In the rows, 128 means zero.
Each path below is one point turned by a fixed rotation once a step. After each direction that follows a path, write how fast that rotation turns it, in degrees per step (0 if it stays still).
Each turn is a multiple of 5 degrees from 10 to 175, or 0.
Each row of a path follows its step; steps can be skipped.
Rotation 1:
step 0: [133 132 140 126 139 127 134 125 133 129 134 124 132 128 118 128 128 136
 132 132 130 122 129 119 122 130 115 134 127 125 134 126]
step 1: [127 122 132 123 135 125 121 135 126 136 122 115 129 122 126 117 134 130
 138 127 134 127 130 127 138 132 127 128 131 125 128 121]
step 2: [124 129 122 131 130 142 136 135 129 134 127 129 119 124 128 126 137 131
 129 123 128 126 131 132 138 127 130 115 138 130 132 128]
step 3: [124 142 129 133 121 129 143 130 129 126 126 130 122 132 126 121 121 122
 138 127 126 121 129 133 132 121 130 132 127 127 127 135]
step 4: [129 124 127 123 120 121 133 129 133 125 127 120 131 145 123 126 128 134
 126 129 126 129 123 143 128 127 137 134 121 125 129 128]
step 5: [136 127 132 126 133 126 135 125 125 128 119 123 132 129 123 136 123 141
 124 125 125 136 133 136 118 132 123 127 133 137 134 128]
step 6: [135 127 121 126 131 123 124 128 128 126 115 124 136 112 125 127 129 120
 135 125 125 123 132 134 123 130 117 126 128 125 127 129]
step 7: [135 128 124 127 126 135 115 132 130 132 137 134 134 125 120 126 133 126
 131 124 130 120 121 134 130 128 129 117 130 125 136 137]
step 8: [129 137 136 126 123 139 125 137 120 131 128 132 127 132 119 129 115 122
 131 126 126 128 123 122 134 127 128 130 126 135 136 124]
step 9: [119 128 129 127 123 128 126 132 128 123 124 127 123 136 128 126 128 124
 125 131 129 125 123 137 128 122 120 129 125 128 129 106]
step 10: [127 126 124 140 132 123 128 120 126 122 136 128 121 127 127 121 128 135
 127 130 132 129 125 138 121 129 126 133 139 139 134 123]
step 11: [137 130 114 127 136 129 131 129 132 124 127 125 129 115 128 121 121 128
 128 126 126 137 124 128 132 124 128 144 129 129 128 131]
Speeds:
[132 128 125 128 131 125 130 126 129 126 130 127 126 131 128 130 126 128
 129 129 132 131 128 130 126 131 126 129 127 128 127 127] : 65
[130 131 130 128 132 129 125 129 127 129 128 129 126 131 128 126 129 125
 126 130 129 125 130 129 132 130 127 126 128 128 128 127] : 55
[130 127 126 131 130 127 130 128 125 131 127 128 131 129 128 126 128 127
 127 130 129 128 129 125 126 123 130 125 125 128 128 127] : 0
Rotation 2:
step 0: [134 122 119 136 133 125 130 125 121 129 123 121 125 125 135 125 128 125
 123 119 122 125 127 138 131 123 137 120 121 125 134 138]
step 1: [130 131 131 124 133 133 128 123 125 123 131 130 126 125 131 121 117 122
 133 129 131 130 129 141 133 121 146 127 126 122 129 136]
step 2: [134 128 141 133 125 129 132 128 124 130 122 133 127 118 139 122 125 126
 126 128 137 131 123 142 135 124 126 136 126 123 127 132]
step 3: [135 127 129 136 127 128 129 126 124 118 119 125 119 117 134 123 126 127
 129 115 136 122 123 135 125 121 126 121 130 128 129 122]
step 4: [135 123 128 136 133 133 125 128 126 117 125 133 117 131 117 115 122 133
 129 128 134 126 131 136 132 126 130 124 129 119 129 132]
step 5: [138 117 131 133 133 127 129 141 116 127 125 133 126 127 130 114 126 123
 124 130 129 133 126 132 136 128 129 126 125 133 124 136]
step 6: [133 135 133 126 135 130 134 138 121 125 132 118 118 119 130 119 119 129
 124 125 129 124 118 130 127 122 133 124 124 134 129 132]
step 7: [127 134 128 132 128 132 131 126 126 128 128 117 125 129 131 109 124 138
 129 122 135 123 129 137 133 128 126 135 126 125 130 140]
step 8: [136 120 122 134 134 132 133 128 130 135 122 125 130 125 137 113 131 125
 130 117 138 129 125 130 132 129 138 126 132 128 126 133]
step 9: [138 129 128 132 137 131 132 127 122 138 129 126 119 124 129 127 128 128
 129 127 132 129 121 139 129 125 138 116 126 117 136 133]
step 10: [131 130 135 128 128 128 122 128 114 128 126 127 130 126 132 123 124 125
 134 124 133 127 136 143 139 119 130 125 125 127 135 138]
step 11: [137 130 142 136 132 131 133 129 133 122 122 132 130 118 129 122 125 119
 126 121 136 123 128 132 132 119 134 133 131 130 129 134]
Speeds:
[128 127 126 127 127 127 129 131 127 126 129 128 124 129 126 124 127 126
 126 131 131 127 128 126 127 130 125 129 127 131 129 125] : 40
[126 126 129 130 132 129 126 131 132 129 126 131 132 129 130 126 127 128
 128 130 131 131 129 129 129 129 128 131 128 130 129 128] : 120
[128 129 131 129 131 128 132 127 130 126 131 126 128 129 124 129 127 129
 128 130 130 130 127 129 125 128 132 127 130 128 129 125] : 140
[126 127 128 127 127 126 130 124 129 130 127 129 127 127 130 130 128 123
 127 129 131 126 131 129 128 127 130 129 127 126 134 128] : 40
Rotation 3:
step 0: [128 128 125 130 124 125 129 137 130 129 127 132 117 126 122 131 120 136
 123 120 124 127 117 127 127 129 124 126 133 137 132 132]
step 1: [130 126 121 128 121 125 128 129 133 127 129 132 120 129 125 127 124 132
 126 134 122 116 131 124 127 121 137 129 136 138 123 128]
step 2: [131 129 128 123 129 127 123 123 126 131 129 127 131 127 128 126 121 124
 116 126 115 119 125 129 121 126 128 134 130 134 126 119]
step 3: [128 131 131 125 122 128 131 125 135 124 121 131 131 128 132 134 116 129
 122 124 117 128 123 132 134 131 122 125 129 136 124 129]
step 4: [125 128 130 131 122 130 131 123 129 120 128 136 119 119 127 131 131 131
 126 128 119 121 129 126 135 138 132 134 129 137 127 130]
step 5: [124 132 128 123 131 125 129 125 124 124 134 131 117 129 133 132 126 125
 125 128 116 123 132 127 116 134 131 125 131 133 133 129]
step 6: [125 134 123 122 133 129 130 133 130 128 134 134 134 126 127 136 122 131
 132 119 118 119 127 125 125 129 123 123 131 132 121 129]
step 7: [129 125 126 128 124 140 130 134 128 127 139 130 130 125 127 135 127 133
 117 132 124 122 126 131 130 133 127 130 133 134 122 136]
step 8: [121 127 133 133 124 128 125 131 131 132 134 125 122 129 133 132 128 126
 123 138 117 117 120 125 129 131 126 125 133 128 131 126]
step 9: [122 122 129 117 131 125 130 127 132 133 128 128 122 129 122 133 119 130
 126 124 125 113 123 131 131 134 127 124 128 129 132 126]
step 10: [126 129 127 121 117 124 132 126 131 132 137 131 134 131 127 132 124 133
 125 128 129 120 134 131 131 133 131 130 132 142 132 129]
step 11: [126 129 133 132 124 128 131 123 130 129 137 132 126 133 127 124 131 129
 123 124 119 122 125 125 125 129 114 136 136 136 133 129]
Speeds:
[124 129 128 129 127 127 130 130 132 129 129 124 127 130 132 127 126 130
 128 127 125 133 129 125 128 127 128 128 128 128 128 128] : 140
[128 132 129 130 129 127 126 125 127 130 129 127 127 127 130 127 128 127
 127 131 127 127 127 129 123 127 124 128 125 127 130 128] : 120
Rotation 4:
step 0: [129 119 131 136 129 130 126 120 127 126 122 125 123 113 127 127 125 119
 131 128 129 129 134 126 125 139 125 138 130 139 125 134]
step 1: [126 132 120 130 130 125 114 133 127 122 125 132 117 119 115 119 125 134
 121 128 130 123 131 130 134 130 129 133 129 133 121 129]
step 2: [119 126 119 128 127 125 127 134 124 133 122 142 140 123 120 129 132 129
 123 132 140 127 132 124 134 126 131 122 127 133 129 125]
step 3: [121 124 132 134 139 124 133 137 128 132 124 129 128 115 129 127 126 130
 131 134 128 134 122 124 124 132 128 116 129 125 141 128]
step 4: [128 130 133 129 126 128 131 123 121 135 128 128 119 120 121 126 129 129
 125 129 116 144 131 117 131 136 125 133 124 130 135 126]
step 5: [136 143 133 126 128 121 134 125 126 125 131 132 124 119 126 127 127 136
 121 121 129 123 133 124 133 135 132 125 118 132 121 124]
step 6: [129 141 124 126 125 126 128 134 116 123 127 133 142 128 130 126 123 135
 128 134 131 122 135 131 126 131 130 129 123 120 138 120]
step 7: [129 126 129 119 123 120 138 134 130 126 129 130 132 130 140 120 126 129
 131 140 130 136 126 118 121 132 126 124 131 120 130 129]
step 8: [133 126 128 122 122 137 132 124 134 132 142 126 120 125 134 130 115 127
 119 128 123 134 127 121 122 131 134 127 130 126 134 125]
step 9: [132 136 132 127 121 128 123 120 124 119 131 129 129 127 130 136 125 132
 122 110 127 127 125 117 125 122 126 129 132 121 124 128]
step 10: [138 129 129 125 127 134 120 120 124 123 126 130 141 133 133 126 131 130
 130 128 134 112 126 126 119 136 121 125 129 128 130 131]
step 11: [125 126 118 124 133 132 126 126 134 123 123 128 129 137 138 115 127 130
 121 134 125 126 114 128 126 131 127 134 133 124 132 134]
Speeds:
[129 132 129 127 129 128 127 129 126 131 126 127 130 126 130 129 131 127
 127 125 131 126 130 128 127 122 130 127 129 128 129 127] : 100
[129 129 128 128 126 129 128 129 130 127 129 128 128 129 130 127 125 124
 131 127 128 127 131 126 127 129 128 129 130 124 125 123] : 35
Rotation 5:
step 0: [126 127 119 133 123 131 123 131 131 125 131 132 138 122 134 124 128 134
 134 130 124 121 122 125 126 127 129 110 135 121 131 131]
step 1: [139 129 132 139 131 130 126 129 124 132 121 116 136 122 127 126 126 129
 132 137 119 123 128 132 138 123 127 125 126 130 126 126]
step 2: [120 128 131 125 131 122 122 133 132 143 120 119 131 124 128 126 120 119
 125 124 132 122 127 123 133 132 133 132 123 133 131 128]
step 3: [123 135 121 122 124 133 124 125 131 131 128 128 123 122 130 130 132 126
 127 119 121 135 134 128 134 142 125 121 126 137 135 133]
step 4: [136 135 137 134 124 128 136 126 128 124 139 123 125 133 130 130 131 124
 126 125 115 133 130 130 124 133 128 134 119 133 124 135]
step 5: [125 119 136 127 121 121 133 137 131 130 138 131 120 133 126 133 125 121
 139 131 133 127 125 122 118 133 131 128 130 131 126 127]
step 6: [128 123 123 124 125 125 121 129 114 126 129 139 122 125 130 132 130 132
 140 134 131 129 137 134 127 122 126 122 131 132 126 136]
step 7: [126 122 133 131 132 131 121 126 125 123 130 127 136 126 128 124 126 133
 124 126 124 118 128 141 120 120 130 138 133 127 125 139]
step 8: [120 122 126 123 128 127 123 124 140 129 129 129 141 128 120 130 123 125
 126 138 125 120 122 134 128 133 126 122 133 128 125 120]
step 9: [124 140 121 131 127 132 124 127 127 129 123 136 128 123 129 130 127 120
 127 136 119 125 123 126 141 122 132 120 120 125 124 129]
step 10: [124 129 141 134 124 138 133 139 131 136 122 125 129 127 132 127 128 128
 126 120 119 127 125 127 137 122 128 134 127 130 135 129]
step 11: [129 122 131 116 128 125 134 127 133 140 124 126 131 130 130 130 130 132
 128 123 127 136 127 123 128 131 123 123 122 146 126 125]
Speeds:
[128 126 129 126 127 128 133 127 125 126 129 128 129 125 130 130 131 124
 128 129 129 130 129 127 126 130 129 130 127 130 131 129] : 45
[126 128 129 128 128 131 126 125 132 126 130 127 131 128 127 126 130 126
 128 126 131 130 133 129 128 128 131 127 126 128 125 128] : 80
[128 126 131 130 126 128 129 126 128 127 126 125 126 126 129 127 128 129
 126 130 126 130 129 128 131 127 128 131 130 125 125 132] : 125
Rotation 6:
step 0: [127 126 124 135 130 129 130 128 125 119 130 131 128 124 117 133 130 127
 131 135 126 127 137 131 134 121 116 138 129 131 130 130]
step 1: [131 119 127 134 128 124 125 124 127 124 122 128 139 125 123 124 135 125
 130 139 124 133 130 125 131 129 122 127 134 126 140 130]
step 2: [124 130 118 122 129 122 119 122 130 125 132 131 137 131 122 129 132 126
 124 130 125 131 139 129 136 125 124 134 136 130 129 128]
step 3: [128 125 129 131 129 133 121 124 130 127 127 134 135 128 126 124 124 126
 132 132 127 116 134 134 132 121 120 130 135 130 140 123]
step 4: [124 120 125 132 125 122 127 117 121 128 122 129 135 126 118 129 126 126
 119 125 127 124 127 127 136 123 121 134 133 125 130 124]
step 5: [124 118 125 129 129 130 124 123 130 128 129 131 129 127 120 138 128 135
 124 142 126 126 135 126 132 125 121 129 126 135 134 125]
step 6: [128 119 120 134 134 125 124 125 117 134 126 137 140 127 125 124 132 128
 127 133 128 127 136 133 125 131 124 131 131 128 132 130]
step 7: [121 122 127 123 134 132 127 123 123 122 132 129 139 123 127 130 123 128
 125 135 126 129 133 129 137 125 122 133 140 132 125 132]
step 8: [129 121 119 128 130 127 127 124 131 131 129 131 139 127 121 124 122 138
 131 132 122 119 126 123 129 129 127 131 138 128 136 126]
step 9: [124 117 123 120 134 127 121 124 128 128 126 135 140 134 122 133 126 127
 123 125 129 124 123 131 130 121 123 137 126 132 128 128]
step 10: [120 119 131 132 136 129 126 125 129 127 131 133 134 119 118 131 121 132
 132 135 125 123 134 128 124 124 122 133 126 122 128 125]
step 11: [119 118 128 134 135 121 136 121 125 131 128 134 139 131 126 129 134 131
 129 133 124 132 122 128 129 129 122 133 133 130 130 128]
Speeds:
[130 128 125 126 127 126 126 127 131 130 130 128 128 132 128 130 131 132
 127 128 127 128 128 128 127 129 130 127 126 132 129 127] : 110
[124 131 127 127 126 128 122 128 129 128 127 127 129 129 129 129 127 126
 130 127 125 126 125 126 125 126 128 128 129 126 128 127] : 60
Rotation 7:
step 0: [129 128 116 126 130 120 128 116 124 125 116 136 136 137 129 130 133 120
 125 128 127 126 134 123 131 135 131 126 136 127 130 125]
step 1: [141 128 133 125 133 121 136 129 120 131 129 128 125 133 127 120 129 131
 123 124 126 135 127 131 116 129 131 116 126 125 135 118]
step 2: [132 131 124 128 138 119 135 124 124 123 128 125 125 130 136 141 121 130
 121 129 127 128 123 117 141 129 130 126 132 122 132 130]
step 3: [130 126 123 125 133 119 136 129 124 125 125 142 139 136 125 130 130 120
 132 130 127 129 137 133 123 129 127 127 131 129 141 125]
step 4: [141 133 126 125 133 128 135 129 124 137 130 123 125 127 130 125 126 136
 122 122 122 138 135 116 125 134 130 125 132 130 134 122]
step 5: [128 137 119 126 138 118 127 123 126 126 130 137 125 134 133 140 129 123
 122 133 124 130 128 128 128 127 127 125 131 114 127 134]
step 6: [136 129 119 122 131 125 139 127 128 131 118 140 137 125 129 126 123 136
 127 126 133 128 129 130 121 126 131 124 124 132 141 123]
step 7: [130 126 121 126 136 127 132 122 122 127 128 123 123 127 127 137 128 131
 126 118 113 139 130 122 127 139 121 125 129 123 130 123]
step 8: [140 132 127 131 133 125 128 122 125 129 124 145 127 129 136 135 132 115
 126 129 134 131 125 124 123 128 133 125 128 123 133 130]
step 9: [132 127 115 125 124 123 135 124 124 129 119 125 132 132 129 124 120 135
 128 119 131 131 133 127 128 126 130 116 134 121 135 120]
step 10: [133 125 128 128 140 117 130 118 120 125 125 129 124 132 129 133 137 128
 122 132 114 126 122 123 125 133 128 129 127 127 131 120]
step 11: [135 128 130 124 135 124 138 132 126 127 129 132 132 132 131 138 122 119
 126 124 142 137 127 127 127 130 137 119 129 126 137 128]
Speeds:
[124 127 129 129 128 126 126 125 130 128 129 130 128 130 130 129 131 130
 125 125 126 129 130 128 132 128 127 131 128 126 128 127] : 145
[128 125 126 126 131 130 128 127 128 125 126 129 134 129 128 125 127 128
 129 128 132 128 132 128 128 125 128 129 128 126 126 130] : 125
[131 128 129 129 132 130 130 125 128 126 131 126 124 128 125 128 128 128
 128 128 127 129 128 127 127 125 128 131 127 127 125 125] : 125
Rotation 8:
step 0: [127 117 133 128 130 129 125 119 129 129 138 128 121 131 126 127 126 129
 121 131 121 124 131 115 126 131 130 126 132 141 128 135]
step 1: [117 117 133 130 127 124 126 129 121 126 130 129 118 129 124 122 130 124
 121 127 130 130 137 124 129 121 131 130 124 132 126 141]
step 2: [123 136 135 133 130 129 126 127 121 125 130 135 118 134 128 123 132 123
 120 133 126 131 135 126 136 118 130 136 136 128 131 130]
step 3: [122 134 138 124 122 125 126 133 128 126 134 133 120 126 128 135 133 126
 125 130 125 123 133 124 134 122 118 131 136 135 119 124]
step 4: [130 122 128 122 126 123 128 124 135 123 138 141 125 130 132 129 126 127
 126 126 118 122 132 118 134 124 127 127 132 138 123 131]
step 5: [117 119 130 128 130 115 124 128 131 128 136 135 129 131 129 120 137 122
 125 127 122 126 134 127 127 125 127 126 122 132 125 137]
step 6: [116 130 129 132 133 128 125 122 122 128 141 129 126 137 131 125 138 127
 123 137 124 128 130 123 131 128 130 135 130 131 134 132]
step 7: [120 123 134 131 120 132 124 129 116 124 135 124 120 130 128 135 135 129
 121 134 124 125 133 128 132 129 121 129 133 136 123 130]
step 8: [133 124 132 133 122 124 127 124 120 122 134 131 119 135 129 128 121 123
 123 125 122 127 130 121 134 123 130 126 136 138 121 131]
step 9: [123 128 139 131 125 117 125 131 127 130 132 133 121 127 124 118 132 120
 126 126 126 122 134 121 126 119 132 123 131 131 121 133]
step 10: [119 134 132 127 134 126 132 129 132 127 136 138 118 130 131 124 135 130
 129 135 126 125 137 117 128 125 133 136 133 132 127 132]
step 11: [121 124 133 121 127 126 128 128 129 126 130 131 121 129 133 133 137 130
 123 133 121 129 144 130 131 128 120 130 130 139 129 133]
Speeds:
[126 127 124 131 125 128 127 127 129 128 133 127 132 130 131 129 129 128
 128 127 126 126 126 129 129 128 126 127 127 126 129 127] : 45
[124 128 128 129 129 129 127 128 127 127 127 132 129 129 128 123 130 129
 129 128 132 126 127 130 126 125 131 129 127 128 129 127] : 90
Rotation 9:
step 0: [123 126 128 136 124 126 130 124 122 122 137 129 131 129 118 132 132 135
 134 134 120 125 123 131 125 128 126 111 124 132 124 139]
step 1: [125 123 129 140 128 128 118 128 128 117 129 118 130 122 128 127 136 129
 132 118 129 120 130 134 120 128 124 119 135 131 132 135]
step 2: [113 122 131 138 132 129 119 127 120 127 135 122 129 124 126 119 124 129
 126 128 123 126 118 130 122 126 134 125 131 140 124 127]
step 3: [124 120 117 139 121 130 113 128 126 132 132 122 129 120 131 129 129 126
 118 133 123 125 129 121 130 127 123 120 129 130 129 134]
step 4: [128 111 124 134 136 133 120 123 135 131 138 125 125 138 130 127 124 130
 122 129 130 124 131 127 121 122 130 122 130 131 121 134]
step 5: [127 120 125 135 123 122 125 126 120 130 141 131 134 133 123 127 129 134
 129 134 132 119 132 127 132 115 128 114 125 132 127 129]
step 6: [128 124 132 139 130 128 119 128 135 115 134 128 123 124 129 131 130 144
 130 129 127 121 130 129 127 123 130 116 130 123 132 133]
step 7: [117 123 134 132 132 127 122 138 124 120 137 119 135 128 132 136 126 131
 128 128 132 127 123 133 122 119 130 119 128 136 130 123]
step 8: [120 124 130 137 127 125 117 130 123 128 130 123 128 116 136 129 130 130
 132 141 126 132 124 127 125 124 126 121 124 129 123 142]
step 9: [119 116 119 134 133 133 123 125 133 123 130 122 132 132 130 137 133 121
 131 129 128 124 122 122 120 127 130 119 129 128 123 137]
step 10: [125 126 122 136 127 129 131 123 118 130 138 121 129 133 123 120 126 128
 130 131 131 121 126 132 120 123 127 117 128 134 127 143]
step 11: [124 118 125 146 126 122 124 119 126 124 131 124 126 123 121 128 134 134
 128 122 119 119 130 128 124 124 130 121 126 125 130 129]
Speeds:
[130 127 125 128 127 131 127 128 132 124 126 127 128 128 128 131 129 129
 127 129 125 128 127 127 129 132 127 124 130 127 129 127] : 130
[128 127 128 131 132 126 128 130 130 130 125 128 125 126 129 130 130 130
 130 125 128 127 133 125 127 128 128 130 129 128 128 131] : 145
[126 128 128 128 125 126 131 129 129 125 129 128 127 126 123 126 128 131
 130 126 130 125 130 131 128 129 129 127 129 127 129 126] : 70
[125 131 131 126 129 128 127 130 128 124 128 128 131 127 127 130 129 127
 133 128 129 130 128 128 127 130 125 128 128 129 126 132] : 45
Rotation 10:
step 0: [122 136 127 125 129 130 120 120 132 123 122 120 129 116 130 124 131 137
 131 123 124 134 126 128 125 123 122 132 126 122 126 139]
step 1: [133 129 126 133 130 124 137 124 129 128 128 121 141 133 123 125 125 129
 134 123 134 135 125 137 133 123 124 127 124 129 125 113]
step 2: [125 136 132 127 126 125 139 132 124 126 133 127 124 136 136 132 127 124
 121 131 121 122 125 130 122 133 129 140 122 124 118 127]
step 3: [132 125 130 121 128 130 128 131 133 133 125 133 127 125 132 115 130 121
 127 131 133 124 131 120 123 110 125 130 134 124 122 131]
step 4: [131 131 128 123 130 128 124 135 133 121 133 129 127 127 125 125 129 130
 147 125 128 130 122 125 117 134 123 125 125 139 131 125]
step 5: [128 125 137 134 135 126 129 126 121 120 119 123 134 120 121 129 135 121
 123 130 123 130 135 130 124 130 133 128 114 128 127 128]
step 6: [130 122 132 126 123 123 134 128 118 141 127 133 129 130 130 130 118 123
 136 122 131 127 134 129 129 125 132 138 127 120 137 126]
step 7: [127 126 126 123 132 132 123 136 134 138 140 122 114 126 128 127 130 129
 124 132 118 131 121 126 126 123 134 131 124 128 133 126]
step 8: [131 126 133 128 131 117 119 115 133 121 126 132 121 125 132 120 134 133
 127 132 131 132 132 136 123 126 122 125 132 125 135 126]
step 9: [121 128 131 131 138 125 125 132 124 124 121 124 133 122 132 130 119 131
 131 120 128 128 121 131 139 131 121 138 128 135 129 121]
step 10: [137 134 129 132 125 133 136 121 131 123 129 122 125 134 131 138 132 122
 122 117 125 129 128 129 130 117 136 135 126 127 129 127]
step 11: [127 126 133 118 116 121 129 124 134 131 135 130 131 130 127 120 122 118
 121 136 134 125 118 127 126 127 126 133 132 131 131 128]
Speeds:
[130 129 126 126 126 129 127 128 132 129 131 127 131 130 126 126 130 129
 127 125 127 131 126 128 126 127 129 126 126 129 131 127] : 110
